[167  94 148 150] -> X
[167  95 148 150] -> N
[164 176  85 127] -> F
perm: [150 148  95 167] -> N
q: [167  94 148 150] -> X
at: [ 94 148] -> X, 2
at: [ 94 148 150] -> X, 2
at: [167  95 148] -> N, 1
perm: [ 85 127 164 176] -> F

[112 120  70 151 172 170 134 110 116 140 133 111 107] : S
[134 111 140 110 116 107 120  70 111 151 172 133 170] : M
[124 135 122 129 122 119 126 137 127 129 126 130 119] : A
at: [112 120  70 151 172 170 134 110] -> S, 1
perm: [ 70 107 110 111 112 116 120 133 134 140 151 170 172] -> S
perm: [170  70 116 107 172 151 133 110 111 134 111 120 140] -> M

[109 116 117 126 180 107 112 128 133 111 110 144  97 107  95 119 114]  Q
[109 116 117 126 180 107 112 128 133 111 110 144  97 107  95 126 138]  C
[ 95 113 101 107 141 117 119 128 135 118 119 156 120 108 156 119 106]  T
perm: [119 180 111 133 126 128 107 144 117 116 110 109  95 112 114  97 107] -> Q
perm: [117 133 116 180  95 107 128 126  97 112 109 114 110 119 111 144 107] -> Q
at: [144  97 107  95 126] -> C, 12

[ 81  70 157 104] : J
[158  90 143  78] : E
[157  71 104  81] : Z
perm: [ 71  81 104 157] -> Z
perm: [ 81 157  71 104] -> Z
perm: [ 78  90 143 158] -> E
at: [ 90 143  78] -> E, 2

[150 160 154 113 120 104 116 149 110]  mes
[112 115 110 117 109 115 152 130 141]  Duneg
[128 128 128 128 128 128 128 128 114]  tukul
[158 162 161 114 117 118 106 136 110]  Tize
[107 103 120 103 105 125 143 111 174]  lof
[128 128 128 128 128 128 128 128 128]  kor
[128 128 131 128 115 121 101 140 112]  duba
[153 175 160 119 127 126 115 129 108]  pob
[141 125  99 139 113 121 116 140 108]  lovis
[141 124 167 143 138 143 100 125 115]  nizaz
[155 152 114 113 125 133 122 125 116]  zumoz
[157 153 107 114 131 114 124 146 106]  Sog
perm: [112 140 101 121 115 128 131 128 128] -> duba
at: [162 161 114 117 118] -> Tize, 2
q: [128 128 128 128 128 128 128 128 114] -> tukul

[149 137 123 123]  nozuf
[140 137  68 127]  Dimum
[117 123 126 123]  nada
[126 137 123 123]  dem
[147 157 128 112]  pobe
[156 153 133 110]  dovu
[147 147 128 112]  lunol
[153 134 110 156]  Moku
perm: [110 133 153 156] -> dovu
q: [126 137 123 123] -> dem
perm: [126 123 117 123] -> nada
at: [149 137 123] -> nozuf, 1

[ 74 138 119 132 146 108 145 161] -> zike
[109 130 140 122 144  76 147 161] -> davuv
[ 70 135 114 136 145 107 146 160] -> terig
[ 76 140 122 130 147 109 143 161] -> sola
[ 76 140 122 130 145 107 146 160] -> pum
[ 69 132 109 138 144 108 147 159] -> boru
[ 73 137 117 133 146 107 145 161] -> kem
perm: [ 76 109 122 130 140 143 147 161] -> sola
at: [114 136 145 107 146 160] -> terig, 3
at: [130 145] -> pum, 4

[152 154  98 140 137 148] -> Petuv
[140 152  98 137 154 147] -> Galip
[133 175 100 147 157 144] -> zoka
[133 175  86 150 132 174] -> Niru
[126 154  83 134 139 132] -> koleg
[139 150 103 169 139 135] -> rogab
[133 175 157 100 147 144] -> vuka
[106 164 104 141 160 145] -> lam
at: [100 147 157 144] -> zoka, 3
perm: [135 139 169 103 150 139] -> rogab
q: [133 175  86 150 132 174] -> Niru
perm: [ 98 137 140 148 152 154] -> Petuv
perm: [152 147 137 140 154  98] -> Galip
perm: [147 154 137  98 152 140] -> Galip

[119 148 144 143 123 119 129 119 156 141 124 132 122 115 118]  pesa
[140 131 118 115 130 119  84  98 147 106 140 124 109 131 129]  Suv
[117 128 132 148 118 124 145 141 122 156 119 144 129 119 153]  Mar
[100 108 104 100 147 141 124 132 106 117 137 119 132 120 133]  Nofet
[126 113 122 122 126 128 145 135 120 134 135 130 136 129 136]  kude
[136 132 124 126 126 122  95 103 145 116 131 124 108 127 129]  nem
[137 133 132 141 119 131 108 100 147 120 117 104 100 124 106]  Lop
[126 127 129 127 130 130 138 137 122 130 128 130 136 129 127]  vifem
[126 153 141 125 145 136 132 149 118 118 119 133 148 135 107]  nak
at: [147 141 124] -> Nofet, 5
perm: [120 133 100 108 104 100 147 141 124 132 106 117 137 119 132] -> Nofet
perm: [100 124 106 137 133 132 141 119 131 108 100 147 120 117 104] -> Lop
at: [132 148 118 124 145 141 122 156 119 144 129 119] -> Mar, 3

[134 136 127 126 121 127 135 114 104 132 111 110 119 138 114 121 143 137
 115 168 111 130]  fad
[135 138 127 119 124 128 137 111 100 132 107 106 117 141 111 120 146 140
 112 178 107 130]  Vuf
[135 138 127 119 124 128 137 112 100 132 107 106 117 141 111 121 146 140
 112 177 107 130]  vuruv
[135 139 127 119 124 128 137 111  99 132 106 106 117 141 110 120 146 140
 111 179 106 130]  fafe
[135 137 127 120 126 127 135 113 102 132 110 109 118 139 113 120 145 138
 114 171 110 131]  Kame
[135 137 127 120 126 127 135 113 102 132 110 109 118 139 113 121 145 138
 114 172 109 130]  Mikaz
[102 171 126 113 110 127 135 135 114 120 114 139 110 145 138 109 132 120
 127 131 137 118]  Sofe
[135 138 127 120 123 128 138 112 101 132 107 106 118 141 111 122 145 140
 112 177 107 130]  lev
[135 137 127 120 126 127 135 113 101 132 110 109 118 139 113 120 145 138
 114 172 109 131]  mol
at: [126 113 110] -> Sofe, 3
perm: [110 131 135 137 127 120 126 127 135 113 102 132 110 109 118 139 113 120
 145 138 114 171] -> Kame
at: [132 110 109 118 139 113 121 145 138 114] -> Mikaz, 10
perm: [130 107 177 112 140 146 121 111 141 117 106 107 132 100 112 137 128 124
 119 127 138 135] -> vuruv
at: [109 118 139 113 121 145 138 114 172 109 130] -> Mikaz, 12
at: [106 118 141 111 122 145 140 112] -> lev, 12

[153 111 176 124 163] : safo
[ 85  96 168 157  99] : gur
[124 110 153 176 163] : modur
[ 85  96 168  99 158] : Samil
perm: [ 85  96  99 158 168] -> Samil
perm: [163 176 153 110 124] -> modur
at: [ 96 168  99 158] -> Samil, 2

[123 150 140 126  98 144 144 113 109 105 121 148  76 148 117 122 118]  getaz
[125 135 124 148 105 141 140 117 114 143 124 148  91 147 122 125 123]  gifo
[128 127 121 126 123 127 133 132 126  72 123 148 123 130 119 127 123]  Nar
[128 127 130 130 128 129 127 127 129 112 130 148 128 130 129 127 130]  lotu
[124 132 113 153 115 134 136 121 121 127 123 148  95 132 115 118 118]  doker
[117 140 126 150 110 134 141 115 119 139 130 148  97 133 128 113 122]  riz
[125 135 118 148 105 141 140 117 114 143 124 148  91 147 122 125 123]  vami
[124 132 113 153 115 134 136 121 121 127 123 148  95 130 114 117 117]  ganu
at: [124 148 105] -> gifo, 3
perm: [118 122 117 148  76 148 121 105 109 113 144 144  98 126 140 150 123] -> getaz
at: [127 130 130 128] -> lotu, 2
at: [140 126 150] -> riz, 2

[122 127 120 128 110] : Kadu
[141 110 152 123 137] : zek
[141 152 110 123 136] : Zuzu
at: [141 152 110 123] -> Zuzu, 1
at: [110 123 136] -> Zuzu, 3

